In the rows, zero is written as 128.
Rows swapped in pairs by one turn or mirror: which row each one swaps with:
The rows were stretched afterwards, more along some directions than others.
mis: [131 125 112  91 140  89 121 126 127 126 162 120 139 136 139 129 130 138]
tus: [131 120 139 125 143 100 165 126 139 100 140 126 158 127 142 137 140 125]
Lub: [143 155 116 144  93 128  83 149 121 136 127  95 110 161 110 106 137 129]
vosez: [115 111 138 121 152 149 119  96 102 130  94 147 104 120 133 154 149 114]
Tik: [106 135 117 134 116 152 117 124 106 140 115 102 123 143 120 127 112 115]
soru: [137 149 116 171 122 160 141 138  99 127 114 163 121 130 121 111 106 123]
doru: [136 160 123 141 117 112 107 150 126 125 139  93 128 149 102 147 122 136]
Boda: [115 132 110 135 144 123 130  91 139 120  94 114 115 125 102 156 127 104]
med: [142 159 117 156 121 135 118 142 132 144 134 105 127 143 121 127 111 123]
Rofe: [142 128 121 131 112 153 135 139 136 119 131 128 147 131 141 115 146 130]
dunin: [123 102 128 128 125 122 156 142  98 135 142 156 149 113 141 108 108 145]
Lole: [115 108 137 136 125 128 125 113 113 143 107 162 114  96 128 103 132 138]
Rolog: [126 133 127 140 104 111 119 108 126 118  98  76 113 155 123 146 104  91]
Gupa: [124 140 116 152 125  91 119 108 128 131  98 136  98 145  99 128 128 107]
gebun: [135 119 128 104 109 124 117 151 126 119 153 108 165 134 129 142 143 169]
seb: [144 151 134  79 110 118 104 119 134 132 119  72 117 177 125 181 145 113]
vug: [132 173 100 157 107 110 117 127 138 129 127 113 119 151 113 117 112 135]
bon: [119 102 126 169 126 118 115 136  98 128 107 133  84 104 127 120 101 130]
lipan: [119  88 136 134 156 119 168 126 130 116 112 147 149 112 136 153 122 134]
giv: [132 148 135 110 111 100 109 123 118 110 148  91 125 155 118 159 116 135]
Fesem: [126 115 140  98 155 143 166 116 135 125 132 125 148 117 131 174 136 119]
Tivu: [144 156 121 154 114 165 148 154 138 133 121 114 137 163 112 145 137 108]
bogi: [134 158 129 125 133 132 110 107 135 120 105  91 101 171 115 149 147  92]
Momu: [130 140 127 145 152 113 106 126 112 107 144 129 126 153 103 174 133 144]
Dodi: [119 123 127 120 128 105 176  99 143 118 117 125 139 117 139 138 116 106]
Vopo: [128 115 125 133 106 126  95 136 106 149 116 125 102 119 146  87 118 152]
potas: [132  99 133 119 116 145 150 178 107 141 136 115 161 128 156 142 105 142]
bosa: [125 129 132 144 110 152 115 102 110 124  80 105  95 150 114 148 104  95]
suz: [140 158 113 109  99  86 117 125 145 121 132  96 107 166 130 145 133 131]
puder: [131 157 110 173 112 137 158 126 140 114  99 130 133 135 128 108 133 111]
liko: [153 153 143  79 106 108  85 122 141 139 129  83 113 162 139 149 133 128]
Maf: [130  99 133 112 148 111 142 103 105 132 116 136 131 108 134 145 108 113]
bam: [159 118 145  95 123 138 128 171 119 150 158 115 151 123 153 124 130 143]
sulev: [152 141 143  91 113 147 151 151 140 155 152 114 160 131 157 108 155 140]
Gavon: [146 118 111 130 136 113 111 129 142 136 135 118 132 129 115 134 116 130]
Debi: [157 172 120  98 144 114 100 105 149 124 145 109 107 162 124 151 151 120]
Tif: [121 119 135 157 113 155 156 137 129 112 104 114 138 113 136 142 123 135]
Kud: [150 123 117 119 129 133 130 144 122 145 160 138 140 123 145 105 111 138]
nek: [131 110 141 150  92 155 117 143  93 147  98 129 118 121 125  96 106 132]
biroz: [136 136 123 107 117 132 171 140 133 123 155 100 182 144 151 132 121 127]
Val: [141 120 123 108 137 134 184 120 145 124 121 141 153 121 143 138 140 116]
dudem: [ 98 132 125 150 120 142 158 115 120 134  98 107 127 137 133 146 104  88]
paber: [120 158 129 164 129 141 129 106 137 126  85 121  97 138  99 140 151  99]
bur: [129 124 136 151 142 114 104 135 109 112 142 120 124 135 122 163 136 123]
govob: [142 136 139 152 136 122 102 140 115  88 152 116 140 152 121 168 114 144]
kuga: [139 158 120 126 103 139 153 150 169 145 135  98 130 138 146 102 147 144]
tev: [135 102 134 139 137 101 137 128 107 102 132 137 139 112 135 134 127 125]
savez: [141 134 134 142 142 142 119 131 120 130 135 145 104 140 116 155 131 145]
Tir: [158 145 139  80 115 113  98 133 161 148 149  85 132 152 136 145 169 134]
vame: [117 137 136 149 114 124 127  93 130 127  74 123 102 138 113 137 122  95]
visu: [151 149 115 162 104 148 100 158 121 126 136 118 135 156 118 119 115 135]
Lotev: [136 140 126 120  93 117 148 106 138 116 102 126 131 148 121 106 124 123]

Lotev swaps with soru
seb swaps with Momu
Val swaps with dunin
lipan swaps with potas

